One vector is turned by the same rotation once a tick. Each row is the vector after some number of ticks, and that number follows the row.
The counts run from 0 to 1259.
[123 100  99 132 134 132 143 141  59 116 187 135  88 139 200 144  82  97
 118 133 140  89 162 147 140 102 133 133 119 146 114 132 147 154 117 158
 141 131 101 142 107 117 109 185]	559
[ 85  87 107 120 134 144 110 129 100 115 156 148  87 115 156 138 119 153
 100 161 155 141 180 149 114 151 105  96 180 110 106 126 141 124  99 108
 113 186 120 104 114  93 124 141]	607
[116  79 126 126 128 110 136  96  98 117 129 100  81 163 167 132 134 123
 133 177 141 112 158  91 153 122 110 131  93 176 102 134 146 123 151 137
 112 161 106 151 119 104 130 177]	594
[ 98  96 152 118 148  75 148 128 105  86 115 149 104 153 168 141 126 111
  95 196 146 133 116 144 132 161 125 104 131 186 139 154 131 132 107 125
 130 138 105 128 129  85 113 182]	208
[100 100 133 162 162 146 124 111 117 108 130 112  96 142 167 132 151 142
  77 114 115 134 169 133 112 119 108 154 125 109 127 142  89 168 135 104
 139 218 141 166  83 119 121 145]	844
[128 134 106 122 137 108 165 136  60 107 122 154  99 126 207 150 135  98
 132 144 160 157 143 164 115 124 112 124 148 169 130 114 108 147  87 123
 151 161 117 147  99 112 124 171]	18
[122  83 131 171 125 114 128  97 124 100 102 139 100 142 145 126 168 120
 113 149 146 154 169 120 120 142  87 127 115 145 128  94  87 137 129 107
  94 209 107 171 100 105 146 126]	1176
[ 71  77 142 144 113 106 142 113 101  71 147 152 126 133 125 172 115 121
 103 151 139 123 171 181 140 149 118 111 104 146 142 151 129 133 132 142
  86 171 105 147 162  89 122 164]	1168
[ 76 107 105 120 146  93 103 127 104  86 122 143  99 128 158 144 139 148
  82 165 156 139 155 166 131 162 117 103 140 154 148 152  88 133  83 112
 116 194  96 146 114 120 123 144]	793
[ 94  87 134 174 138 117 143 145  82  85 161 152 108 116 145 153 123 115
  96 113 132 128 154 146  97 134 120 127 151 113 133 118 123 133 104 109
 116 174 109 200  76  91 169 152]	1064
[156  91 138 157 135 120 113  90  99 123 119 122  95 130 187 129 136 100
  79 132 146 116 144 127 174  97  96 124 124 188 135 123 111 162 145 110
 111 176 101 152  99 123 125 134]	740
[103 109 134 152 188 132 141 128 131  91 183 144 111 156 155 162 126 106
 100 142 122 103 148 136 117 150 127 130 139 134 120 151 143 144 144 113
 134 156 130 112 109  97  72 212]	765
[ 96  73 129 150 153 108 151 118  73 100 143 165 107 129 130 166  87  90
 114 149 149 137 129 116 139 137 115 121 133 139 149 148 135 124 125 130
 109 155 118 139 125  41 147 156]	542
[129  93 128 139 154 129 174 106 110 140 145 155 119 151 163 142 162  98
  84 148 146 142 156 111 147 147 104 163 135 151 111  92 131 130 153 148
  88 195 137 139 119  95 153 187]	988
[130  92 133 151 151 108 108 103  89  83 143 149  91 124 171 166 101 113
 129 148 165 129 134 169 103 128  99  60 143 170 130 141 145 159  96 105
 147 158 126 137 131  78 110 132]	205
[111  75 145 154 143 120 105 108 113  81  92 115 100 135 184 129 114 110
 108 150 128 127 180 176 136 144 104 106 139 155 109 176 119 143 107  82
 149 154 128 132 101 111 113 132]	905
[116 106 110 128 170 111 159 128 120  76 196 119 108 138 187 155 115 131
  98 149 155 118 168 121 102 119 164 124 135 133 119 134 136 152 119 109
 161 138 122 133 127 105 116 197]	1081
[ 98  58 129 139 137 153  95 119 105  94 158  99  94 140 143 137 101 175
 114 129 140 102 171 135 128 106 103 114 107 160 115 136 129 150 144  90
 120 175 115 168  97 105 119 155]	1180
[126 143 119 146 153  93 179 128 100  94 150 186 105 129 189 156 143 105
  77 163 144 126 149 123 125 113 153 133 151 151 144 111 115 158 142 152
 108 167 108 108 126 114 126 148]	563
[101  75 145 123 137  99 136 127  94  94 167 137 104 161 196 131 117 134
  96 175 139 108 159 135 126  95 117 105 120 160 126 154 131 158 139 130
 123 127  72 134 134 137  92 170]	853
[125  57 125 156 148 154 116 103 108 104 178 111  94 147 152 129 112 125
 113 141 127 124 172 139 112 139 128 139 145 111 107 131 128 146 159  87
 127 181 148 181  80 115 162 160]	697
[ 93 124  94 137 170  93 118 130  98 121 148 145  80 143 155 163 107 126
  89 184 115 122 176 139 151 152 156 129 120 128 147 147 102 141 129 150
  96 172 111 113 128  89 106 138]	1149
[110  75 138 159 120 132 130 102  91  92  99 129  88 138 163 147 104  67
 115 134 124 111 161 136 112 142  87 125 117 139 101 175 161 128 125 126
 132 180 130 115 103 110 102 154]	135
[140 110 160 158 166 128 164  92 157  87 124 141 102 148 163 138 159  97
  79 174 139 150 146  90 122 146 113 120 133 140 120 102 142 126 146 112
 128 184 125 125  90  68 122 150]	1136
[107  93 120 117 164 139 148 115  83 133 156 131  95 161 181 140 123 119
  64 163 104  97 200 123 164 125 135 127 141 161 109 146 136 133 153 129
 142 147 127  97 117 128 101 188]	1259
[128 132 139 152 137 134 131 113 118  93 136 124  74 130 182 159 123 108
 110 140 144  82 168 143 151 109 103 102 116 205 125 111 152 139 145 144
  84 168 130 114 113  85 101 136]	889
[155  96 146 144 160 124 118  89  82 130 124 124  67 162 201 108 130 127
 110 197 134 147 140 132 136 141 109 118 129 135 119 126 117 159 112 113
 138 172 128 154  82 119 145 136]	590
[ 97  95 110 145 151 101 147 131 157 106 161 130 130 126 197 140 144 136
  86 131 169 124 185 132 107  95 106 146 120 164 112 112 104 164 123 103
 138 170 109 134 143 129 145 161]	1119
[129  85 129 148 128 125 114 108  90 103 134 114  79 132 191 130 102 105
 144 143 168 142 138 139 123  95  78 138  88 160 129 118 113 158 115 115
 116 183 123 177  88 101 156 124]	848
[119  96 105 151 171  93 138 153  87 106 171 166 100 156 192 191  98 127
 142 133 162 118 165 140 129 137 110 144 127 142 158 129 130 138 131  87
 137 142 119 103 103  86 119 121]	600
[ 99 118 150 134 124 107 129 106  98 102 136 154 101 124 166 137 118  72
  80 172 149 122 147 180 140 149 100  79 126 186 127 102 142 136 100 155
 129 158 103 138 142  91 147 141]	355
[119 117 103 160 127 122 154 118  96  87 115 147  82 117 154 155 157 108
 100 127 135 122 174 118 137 150 135 118 168 154 119 107 116 125 123 117
 102 208 138 113  70 106 150 145]	236
[141 110  87 151 159 146  98 121 103 122 192 103  86 127 181 122 103 127
 125 138 156 113 166 146 120 112  95 123 132 117 108 115 128 169 102 120
 130 163 114 183 102  92 133 156]	1142
[100  85 152 128 128 128 130 107 101  89 116 109  95 142 176 124 119 117
 104 161 128 124 189 180 125 152 121 101 129 159  89 155 126 138 120  88
 165 144 130 130 106 131 126 170]	904
[141 111 129 157 150 118 146 131 100 104 165 128  91 135 158 154 160 124
 137 121 159 113 150 155 129 147  95 123 149 172 122  84 124 145 122 116
  89 182 142 160  88  95 112 174]	661
[133 123 140 161 151  95 191  97  91  93 119 141  98 162 192 158 153  86
  92 135 125 116 171 113 113 131 130 133 112 160 123 128 119 133 147 118
 160 172 154 128  94 130 166 147]	196
[ 88  60 127 164 145 105 119 126 152  86 175 137 119 131 138 157  93 103
  96 157 155 119 157 126 124 131 109 111 120 142 125 123 158 124 126 119
  95 150  88 134 148  63 119 163]	101
[138  63 120 120 146 142 123 102 110 107 153 125  95 146 201 130 124 123
 115 165 159 133 167 136 109 136 105 103 156 150  89 122 158 139 134  71
 171 168 134 116 101 129 112 161]	865
[142 103 105 130 147 120 135 136 106 115 169 132  98 124 211 128 119 105
 114 176 163 129 152 158 116 131 105  92 177 143 105 109 154 140  85 127
 141 131 124 142 107  99 152 155]	165
[118 118 144 135 107 114 137 109  83 110 139 139  78 131 178 124 131 107
  99 188 127 115 156 147 132 122 113 109 110 158 108 120 123 146 109 187
  89 167  94 154 144 102 148 146]	188
[121  56 124 161 157 130 146 107  76 127 162 147 126 145 137 148 114  87
  90 130 129 130 170 113 135 144 109 148 139 108 120 131 132 131 143 101
 134 164 137 162 118  82 170 163]	214
[101  89 122 138 141 132 107 104  97 128 153 130  91 146 143 142 130 147
  89 172 133  99 204 129 181 144 111  92 127 158 116 113 125 138 137 139
  85 176 107 136 157  86 110 137]	1257
[107 109 125 142 154 166 105 127 115 113 131  95  82 135 173 140 109 137
 115 117 129 111 184 162 129 124  76 128 108 145 118 131 114 138 101 131
 122 200 136 177  85 106 120 140]	74
[106  95 136 135 163 133 170 113 107 114 157 132 119 153 137 160 170 112
 108 150 150 125 169 122 130 158 106 144 127 162 111  82 141 112 153 131
  96 203 141 122 111 101 137 193]	989
[139  97 115 157 145 103 173 107 125  85 141 141  94 156 181 170 154  84
 126 167 156 112 155  82 128 121 123 119 117 154 138 117 151 115 157  90
 120 156  96 108 101  91  97 148]	158
